[ 2.30  6.26  7.14 -1.06  7.35] -> Z143
[ 4.71 -2.28  8.04  0.24  5.09] -> Z88
[ 1.49 -0.76  7.28  1.22  7.69] -> Z418
[ 2.46  7.28  6.07 -1.17  8.75] -> Z789
[1.67 1.28 7.25 0.68 7.61] -> Z222
Table of tags by key:
[7.14] -> Z435
[7.28] -> Z630
[1.49] -> Z938
join Z418 2:  : Z630
q: [ 2.46  7.28  6.07 -1.17  8.75] : Z789
q: [1.67 1.28 7.25 0.68 7.61] : Z222
q: [ 1.49 -0.76  7.28  1.22  7.69] : Z418

[ 0.32  0.00 -0.12  0.10  0.28 -0.12  0.00 -0.07 -0.19  0.00  0.22  0.28
  0.12 -0.12  0.31  0.00  0.06  0.20 -0.34  0.00 -0.37  0.19  0.00 -0.36
  0.14  0.00 -0.14  0.13  0.23 -0.01  0.00  0.29  0.22  0.00 -0.15  0.30
  0.00  0.00  0.02  0.00  0.19 -0.13  0.00] : Z870
[ 1.05  0.33 -0.81  2.92  2.33 -1.47  4.37 -0.11  3.05  1.54  0.00  0.52
  1.48 -2.88  2.28  1.59  4.37  8.00 -9.94  1.80  0.46  0.00 -1.42 -1.60
  6.53 -3.85 -6.89 -1.41 -0.36 -4.15 -0.65  0.00  2.48  0.00 -4.85  7.43
 -3.11  2.98 -2.10  0.02  2.81  3.30  3.68] : Z292
[ 2.24  2.03 -0.45  1.44  2.05  0.40  1.45 -1.04 -0.59  0.87  2.08 -0.82
  2.17  1.08  2.92 -1.63 -0.49  0.00 -4.74  0.24  0.00  1.96  0.79 -4.60
  2.07  2.74 -2.77 -0.29  1.89 -1.10  0.27  4.83  3.99  0.00 -1.62  4.45
  0.00  0.90 -1.28 -2.27  0.16  1.24  0.24] : Z654
[ 2.02  0.00 -0.94  1.07  1.60 -0.20  0.00 -0.27 -1.73  0.00  1.26  2.10
  0.57 -1.19  1.96 -1.20  0.42  1.11 -2.66  0.04 -1.42  0.38 -0.10 -2.35
  0.80  2.53 -0.89  0.12  0.00  0.37  0.14  1.96  1.00 -0.38  0.00  1.19
  0.00  0.60  0.69 -0.89  2.06 -1.23  0.67] : Z418
[ 0.77 -0.20 -0.52  0.64  0.70 -0.32  0.22  0.11 -0.49 -0.38 -0.05  1.39
  0.01 -1.34  0.73 -0.20  1.00  0.85 -1.60  0.23  0.04 -0.33 -0.44 -0.53
  0.77  0.32 -0.71 -0.11 -0.01 -0.03 -0.23  0.00 -0.19 -0.51 -1.19  0.49
  0.32  0.48  0.00  0.15  1.56 -0.45  0.89] : Z88
[ 0.45  0.55  0.07  0.30  0.00  0.05  0.00 -0.15  0.09  0.38  0.33 -0.40
  0.00  0.32  0.54 -0.24 -0.06  0.96 -1.26  0.11  0.00  0.48  0.00 -0.89
  0.00  0.46 -0.73 -0.13  0.36 -0.40 -0.01  1.22  0.94  0.36 -0.36  1.18
  0.40  0.22 -0.57 -0.54 -0.13  0.54  0.00] : Z789
[ 0.74 -0.14 -0.50  0.61  0.64  0.00  0.00  0.07 -0.54  0.00  0.02  1.35
  0.06 -1.12  0.00 -0.16  0.76  0.72 -1.36  0.12 -0.18 -0.32 -0.32 -0.63
  0.61  0.66 -0.63 -0.06  0.14  0.09 -0.12  0.18  0.18  0.00 -1.14  0.00
  0.59  0.00  0.43 -0.06  1.49 -0.44  0.61] : Z222
Table of tags by key:
[0.18] -> Z147
[2.48] -> Z527
[-0.16] -> Z697
[0.17] -> Z399
[3.99] -> Z184
[2.49] -> Z567
[-0.19] -> Z350
join Z222 32:  : Z147
q: [ 2.02  0.00 -0.94  1.07  1.60 -0.20  0.00 -0.27 -1.73  0.00  1.26  2.10
  0.57 -1.19  1.96 -1.20  0.42  1.11 -2.66  0.04 -1.42  0.38 -0.10 -2.35
  0.80  2.53 -0.89  0.12  0.00  0.37  0.14  1.96  1.00 -0.38  0.00  1.19
  0.00  0.60  0.69 -0.89  2.06 -1.23  0.67] : Z418
q: [ 0.45  0.55  0.07  0.30  0.00  0.05  0.00 -0.15  0.09  0.38  0.33 -0.40
  0.00  0.32  0.54 -0.24 -0.06  0.96 -1.26  0.11  0.00  0.48  0.00 -0.89
  0.00  0.46 -0.73 -0.13  0.36 -0.40 -0.01  1.22  0.94  0.36 -0.36  1.18
  0.40  0.22 -0.57 -0.54 -0.13  0.54  0.00] : Z789
q: [ 2.24  2.03 -0.45  1.44  2.05  0.40  1.45 -1.04 -0.59  0.87  2.08 -0.82
  2.17  1.08  2.92 -1.63 -0.49  0.00 -4.74  0.24  0.00  1.96  0.79 -4.60
  2.07  2.74 -2.77 -0.29  1.89 -1.10  0.27  4.83  3.99  0.00 -1.62  4.45
  0.00  0.90 -1.28 -2.27  0.16  1.24  0.24] : Z654

